These are runs of 6 systems, one row a step. Runs of the same system follow the same rule from any start.
seq 1, U, 8 rows:
18, 10, -11, 4, 11, 7, -25, 10, 16, -21, 14, 2, 11, 34, 10, 1, -9, 13
-20, 22, 2, 15, 1, -5, 23, 22, 6, 6, -17, 17, -14, -16, -5, 23, -5, -9
-9, -17, 3, -16, -10, -7, 11, -28, -28, -3, 17, 0, 10, -16, 20, -2, -4, -8
13, 3, -23, 8, 17, 8, -15, -4, 15, -19, 9, -13, -11, 21, 12, -15, 16, 18
-22, 28, 9, 19, 3, -13, -1, 16, 9, 6, 0, 8, 1, 7, -16, 18, -21, -8
-11, -6, -10, -13, 3, -1, 19, -18, -23, 9, -8, -1, 10, -33, 7, -5, 2, -16
6, -16, -5, 3, 1, 2, -15, -23, 8, -17, 21, -17, -10, 19, -2, -20, 14, 11
1, 31, -2, 18, 11, -7, -18, 24, 7, 8, -14, 0, 8, 16, -16, 4, -9, 1
seq 2, L (8 x 18):
-14, 19, -6, 15, 11, 0, -6, -1, 9, -18, 5, 7, 12, 8, -20, 14, -20, -15
-17, 4, -12, 12, 6, -7, 16, -20, -19, -7, -4, -4, -7, -20, -1, -7, 13, -10
-1, -6, 2, 1, 3, -4, -18, -23, -8, 2, 18, -24, 11, 17, -9, -15, -4, 5
2, 13, -13, 13, 16, 8, -9, 7, 12, -1, -17, -8, 5, 6, -30, -2, -1, -6
-15, -9, 13, 6, -12, -5, 13, -14, -12, 1, -9, 0, -3, -17, -24, 4, 1, -16
18, -14, -3, -10, 1, 3, -13, -14, -18, 7, -7, -16, 15, 1, -2, -18, 10, 4
13, -3, 10, 9, -2, 7, -9, 12, 13, 4, -14, -10, -4, 18, -26, 6, 2, 9
2, -3, 8, -4, -7, 5, 14, 6, -11, 4, -20, 9, 11, -16, -13, 17, -7, -12
seq 3, L, 8 rows:
10, 6, 3, -2, 5, 3, 2, 15, -3, 24, -14, -15, -1, 3, 4, 7, 1, 17
0, -14, 3, -13, -5, 15, 13, 1, 14, -2, 2, 3, -1, -4, -5, 16, -12, -3
14, -6, 0, -2, -8, -2, -1, 0, -12, -20, -5, 19, 3, -3, 16, -4, 13, -1
3, 10, 10, 8, -2, -8, -1, 11, -6, 10, 4, -9, -6, 14, 14, 10, -1, 20
-7, 5, -12, -9, 10, 14, 12, 4, 13, 2, 4, -2, 5, -4, 4, 19, -19, 0
-3, -8, -5, 2, -6, 0, 8, -13, -2, -28, 9, 16, -8, -6, 12, -3, 9, -7
1, 15, 3, 12, 2, -16, -15, 1, -14, -1, 9, -3, 5, 15, 15, -4, 1, 10
-16, 14, -14, 3, 17, 8, 8, 4, 16, 12, 4, -15, -5, -1, -6, 11, -14, 4
seq 4, G, 8 rows:
4, -8, 11, 2, -7, -7, -1, -3, -7, 13, 1, -15, -10, 6, 4, -7, 12, 15
9, 2, -5, -12, 7, 10, -12, 8, 9, 8, 1, -3, 15, 9, -2, 2, -16, 1
-2, -9, 7, 0, -10, 4, 12, 6, 10, -5, -9, 12, -14, -9, -11, 3, 7, -6
8, -5, 10, -6, -11, -11, -5, -1, -17, 5, 2, 5, 6, 1, 16, -7, 4, 3
7, 4, -10, -4, 11, 11, 1, 10, 13, 6, 0, -10, -4, 8, 9, 6, -2, 15
-11, -3, 8, -5, -9, 0, 6, 2, 9, -3, 6, 15, 0, -5, -5, 9, -13, -11
4, -2, -4, -2, -3, -6, 6, -2, -12, -4, -5, 8, -4, -11, 17, -9, 15, 0
-2, 6, -1, 2, 5, -3, -5, 0, 4, 3, 14, -11, -3, 15, 12, 4, -6, 13
seq 5, U (8 x 18):
20, -1, 22, -13, -16, -4, -14, 29, 3, 11, -6, 18, 12, 14, 10, 10, -12, 8
9, -12, 3, -21, -9, 12, 24, 20, 12, 9, -11, 17, -13, -18, 20, 13, 2, 4
9, -16, 13, -12, -20, -2, 0, 1, 2, -22, 20, 26, -3, 8, 27, 4, -2, 3
9, 19, -8, 5, 6, -4, 4, 24, 5, -6, 0, 15, -12, 6, 37, 8, 7, 17
-24, 10, 2, -7, -2, -5, 18, 4, 8, 3, 23, 12, -7, -8, 25, 19, -22, -2
-7, 6, -24, -5, 9, -1, 7, -13, -7, -25, 14, 16, 1, -13, 31, -8, 4, -9
-19, 18, -7, 20, 7, -16, -4, -6, 5, -10, 23, -3, -21, 11, 15, -9, 6, 8
-23, 31, -18, 2, 20, -10, -3, 0, -4, 12, 8, -4, 13, -6, 7, -1, -19, -9
seq 6, Y (8 x 18):
16, 13, 13, 2, -8, -21, -30, 20, -11, 14, -1, 6, 8, 20, 19, -17, 6, 14
-2, 0, -3, -23, 7, 14, 11, 25, 27, 39, -9, -6, -8, -7, 2, 7, -13, 9
2, -25, 9, -21, -22, 2, 7, -4, 6, -17, 5, 37, -2, -16, 6, -6, 1, -21
14, 11, 3, 16, -5, -18, -18, 15, -3, -9, 0, 12, -17, 15, 25, -20, 27, 16
-11, 16, 6, -14, 6, -2, 0, 24, 16, 39, 11, -8, 2, 8, 13, 14, -29, 13
-9, -14, -14, -24, -1, 13, 23, -2, 14, -7, -2, 28, -5, -32, 9, -2, -3, -24
-3, -2, 11, 17, -17, -23, -13, -7, -3, -25, 18, 20, -23, 11, 16, -24, 24, 1
-7, 35, -8, 1, 18, -13, -18, 23, 5, 33, 7, -12, 9, 15, 19, -3, -18, 15
seq 7, D, 8 rows:
-15, 5, 1, 1, -1, -6, 0, -2, 16, -8, 31, 5, -11, 13, 19, 4, -12, 6
-6, 23, -18, 3, 11, -7, 2, 11, -3, -6, -5, 21, 3, -12, 20, -4, 1, -10
-28, 6, -1, 6, 1, -11, 14, -11, 1, 7, 17, -6, -18, -8, 8, -2, 0, -1
-7, 14, -20, -6, 14, -6, -15, -9, -3, -3, 12, 2, 14, 1, 12, -19, -7, -9
-20, 13, -9, 15, 10, -5, 1, -1, 13, 1, -1, -3, -15, -4, -16, -9, 4, -8
-14, 4, 1, -7, -1, -12, -8, -9, -11, 14, 3, 1, 14, -8, -8, -16, -9, -17
-2, -6, -14, 0, 9, 5, -6, -10, 7, 5, -6, -14, -6, -3, -14, -22, 13, -2
-4, -2, 11, -1, -7, -6, -17, 2, 8, 8, 0, 3, 7, 9, -23, -11, -9, -11
seq 8, X:
-13, -4, -2, -4, 0, -10, -15, -16, -2, 12, 5, -6, 4, -5, -18, -32, 2, -17
3, 1, -5, 0, 5, -4, -24, 0, 10, 12, -6, -8, 1, 9, -21, -31, 8, -5
1, -1, 9, -6, -3, -3, -13, 10, 7, 25, -17, -3, 8, 0, -29, -13, -4, -9
10, -19, 9, -17, -11, 2, -5, 4, 1, 21, -17, 2, 2, -9, -15, -21, 10, -7
21, -17, 15, -12, -13, 1, -15, 12, 8, 13, -8, 1, -1, 11, -6, -14, 9, 8
17, -3, 12, -14, -8, 4, -5, 27, 9, 20, -17, 8, 4, 2, 1, 4, -2, 7
8, -19, 15, -20, -17, 6, 13, 13, 7, 15, -7, 12, -8, -10, 7, 7, 0, 3
14, -14, 12, -15, -16, -1, 0, 10, 5, -4, 7, 17, -6, 5, 25, 0, 4, 9
seq 9, G, 8 rows:
6, 7, -7, -6, 9, 5, 3, 4, -11, 11, -7, -9, 13, -3, 11, 10, -8, 7
-5, -12, -1, -2, -2, 12, 12, -9, 11, -11, 7, -3, -9, -1, -6, 10, -3, 0
7, 3, 3, 4, -6, -7, -5, -2, -15, -18, -1, 16, 9, 1, 8, 0, 2, -6
-2, 9, -2, 9, 7, 1, 9, 3, -4, 6, -3, -15, -8, 2, 7, 11, 3, 15
-9, -3, -4, -8, 2, 6, 3, -10, 2, -4, 11, -2, 11, -1, -4, 8, -18, -8
3, -2, -6, 9, 0, 1, 3, -6, -4, -21, -6, 9, -6, -5, 0, -4, 15, -4
-3, 9, 7, 11, -1, -11, -5, -2, -13, 3, 5, -8, 3, 10, 4, 5, -4, 9
-4, 4, -14, -4, 14, 12, 5, -3, 4, 6, -4, -11, 7, -5, -8, 7, -10, -2
seq 10, X:
23, -13, 13, 0, -12, 12, -3, 4, -6, -23, -9, 10, 16, 10, -10, 22, -5, 0
16, 0, 7, 10, -5, 1, 16, 10, -19, -3, -21, 3, -8, -7, 13, 17, 17, 14
9, -11, 6, -7, -1, 10, 11, -6, -10, -1, 8, -15, 7, 7, 16, 26, -10, 19
13, 0, -12, 2, 5, 16, 10, 1, 1, -30, -2, 12, 3, 0, 12, 19, 0, 2
-5, 5, 12, 19, -7, -7, 15, -4, -13, -17, 5, 3, -10, 2, 8, 24, 1, 7
-4, 10, -14, 1, 15, 2, 8, -10, -17, -6, 9, -11, 8, -3, 25, 12, -6, 9
-9, 3, -14, 12, 11, 12, 11, -14, 8, -24, 12, -7, -5, 4, -4, 16, -5, 1
-9, 13, -4, 18, 2, -10, 0, -12, -18, -22, 3, 6, 8, -2, -2, 6, -1, -11
seq 11, D, 8 rows:
-6, 5, 4, -2, 2, -10, -4, -1, -5, 23, 9, -18, -3, 6, 11, -5, -2, 14
-2, 3, -20, -12, 15, 15, -1, 2, 18, -1, 2, 1, 7, -2, -2, -1, -12, -7
-11, -4, 9, 10, -13, -10, 4, -6, -1, -15, 0, 17, -10, -6, -11, -4, 7, -14
4, 6, 1, 0, 1, -12, -11, 0, -15, 18, -3, -9, 4, 3, 10, -14, 8, 8
-5, 0, -11, -8, 12, 14, 0, 4, 22, 11, 3, -11, -2, 3, -8, 3, -10, 3
-4, -7, 5, -3, -11, -3, 1, -4, -1, -14, -2, 22, 5, -9, -9, -3, -2, -19
5, -2, 6, 6, -5, -11, -4, -2, -12, 8, -6, -7, -10, 1, 5, -14, 19, 9
2, 3, -3, -10, 8, 6, -8, 10, 14, 18, 4, -10, 5, 10, -2, 2, -14, 8
seq 12, Y, 8 rows:
-8, 4, 0, 7, 8, 2, 6, -14, -15, 8, 2, -27, 7, 2, -6, 14, -9, 7
0, -8, -14, 0, 10, 16, 6, -19, -2, -15, -1, -12, 9, -4, -14, 7, -4, -6
1, 1, 5, 21, -2, -3, -3, -11, -12, -21, -5, -4, 3, 7, -20, 6, 7, -3
4, 6, 0, 9, 8, 1, -3, -6, -18, 8, -8, -23, 12, 5, -7, 9, -3, 8
2, -13, -5, -4, 5, 18, 9, -12, 1, -2, -5, -17, 6, -2, -18, 12, -5, 0
11, -7, 4, 11, -5, 4, -3, -11, -12, -24, -7, 3, 8, 4, -14, 5, 7, -5
11, 5, 5, 14, 2, 0, -3, 1, -14, 2, -10, -17, 2, 11, -4, 12, 4, 15
5, -8, -1, -7, 4, 16, 9, -5, -2, 4, -3, -15, 11, 0, -6, 20, -12, 6

Name the system that made each run.
seq 13:
-7, -7, 0, -9, -1, 11, 11, -1, 5, 8, -15, 3, 9, -18, -26, 7, -12, -20
15, -24, 7, -6, -14, -2, -1, -13, -15, -8, -9, 4, -2, -8, 0, -18, 23, -3
	L
seq 14 (2 x 18):
-36, 15, -6, 3, 10, -2, 12, -8, 11, 8, 10, 0, 2, -13, -20, 10, -26, -22
-9, -5, -14, 1, 4, -8, -5, -31, -24, -12, 1, 1, 10, -17, -4, -29, 13, -22
	D
seq 15:
-15, 10, 15, 4, -11, -4, 7, 19, 23, -11, 15, 28, -7, 8, 2, 25, -24, -7
-10, 3, -8, -10, -2, -8, 23, 0, -19, 7, -8, 17, -5, -34, 29, -4, 10, -9
	G
seq 16:
10, 5, -23, -1, 13, 13, 3, 7, 10, -17, -5, 7, -3, -1, 14, 1, 8, 4
-13, 5, 20, 12, -12, -12, 7, 3, 1, -5, 12, 9, -10, 7, 1, 16, -8, 2
	Y
seq 17:
2, 6, -9, -2, 13, 12, 8, 7, 8, 10, 0, -16, -4, 4, 8, 15, -6, 16
-5, -7, -1, -2, -4, 8, 9, -8, 6, -22, 11, 12, 0, -2, 1, 13, -9, -8
	L
seq 18, 2 rows:
-5, 16, -13, -1, 11, -5, 4, -1, -11, -7, 15, 2, 4, -1, 36, 7, -7, 8
-20, 9, -13, 8, 12, 8, 14, -7, 16, -14, 18, -4, -12, 1, 4, 16, -11, 1
	X
seq 19:
4, -2, -10, 5, 1, 10, 16, 2, 8, -25, -2, 15, -14, -6, 13, 11, 10, 2
-3, 8, 11, 7, -8, -15, -3, -4, -19, -9, 16, 6, 4, 9, 21, 8, -6, 6
	L
seq 20, 2 rows:
4, 3, -23, -1, 11, 11, -8, -10, 3, -34, 2, 16, 16, -2, -3, -3, -4, -18
-12, 14, 15, 30, -6, -18, 4, 2, -8, -2, -6, -3, -18, 5, -13, 5, 12, 4
	Y
seq 21:
7, -8, -20, -21, 13, 23, -2, -4, 21, -11, 16, 0, 9, 8, 12, 7, -17, 3
-3, 5, 7, 19, -11, -9, 6, 6, 1, -31, -5, 30, -12, -2, -4, 5, 11, -12
	D
seq 22 (2 x 18):
6, 2, -2, 2, 5, 9, -10, -3, 0, -7, 1, -7, 16, 12, -14, 10, -13, 0
0, 0, -4, 12, 3, 5, 11, -3, -5, -13, -13, 0, -6, -8, -10, 8, 10, -2
	L
seq 23:
-11, 23, -7, 39, 10, -13, -8, -3, -4, -20, -9, -1, -13, 6, -20, -8, 18, -6
-26, 9, 4, 6, 7, -10, 2, -20, -20, 21, 5, -26, 13, -7, -20, 3, -17, -9
	L
seq 24:
5, 1, -14, -9, 5, 5, 1, 8, 9, -4, -5, 14, -1, -7, 12, -8, 5, -4
-10, -1, 17, 5, -12, -9, 2, 4, 7, 2, 9, 4, -12, 7, -2, 5, -3, 2
	X
seq 25:
8, -4, 6, -12, -6, -2, -8, 12, 2, 16, -13, 7, 6, -2, -5, -11, 2, -4
10, -13, 8, -11, -10, 1, -3, 9, 7, 11, -9, 7, -5, -2, -1, -10, 8, 2
	Y
seq 26 (2 x 18):
-7, 2, -3, 4, 6, -5, 1, -11, -9, 12, 4, -22, -4, 2, 4, -3, 3, 10
-4, -2, -11, -6, 9, 11, -4, -9, 9, -2, 5, -8, 10, 3, -12, 1, -13, -7
	Y
seq 27, 2 rows:
-16, -12, 17, 10, -21, -19, 15, -21, -21, -12, 8, 9, -16, -14, 4, -5, 15, -9
6, 13, -20, 3, 21, -3, -23, -8, -4, 2, 13, -23, 8, 20, 18, -19, 3, 17
	Y
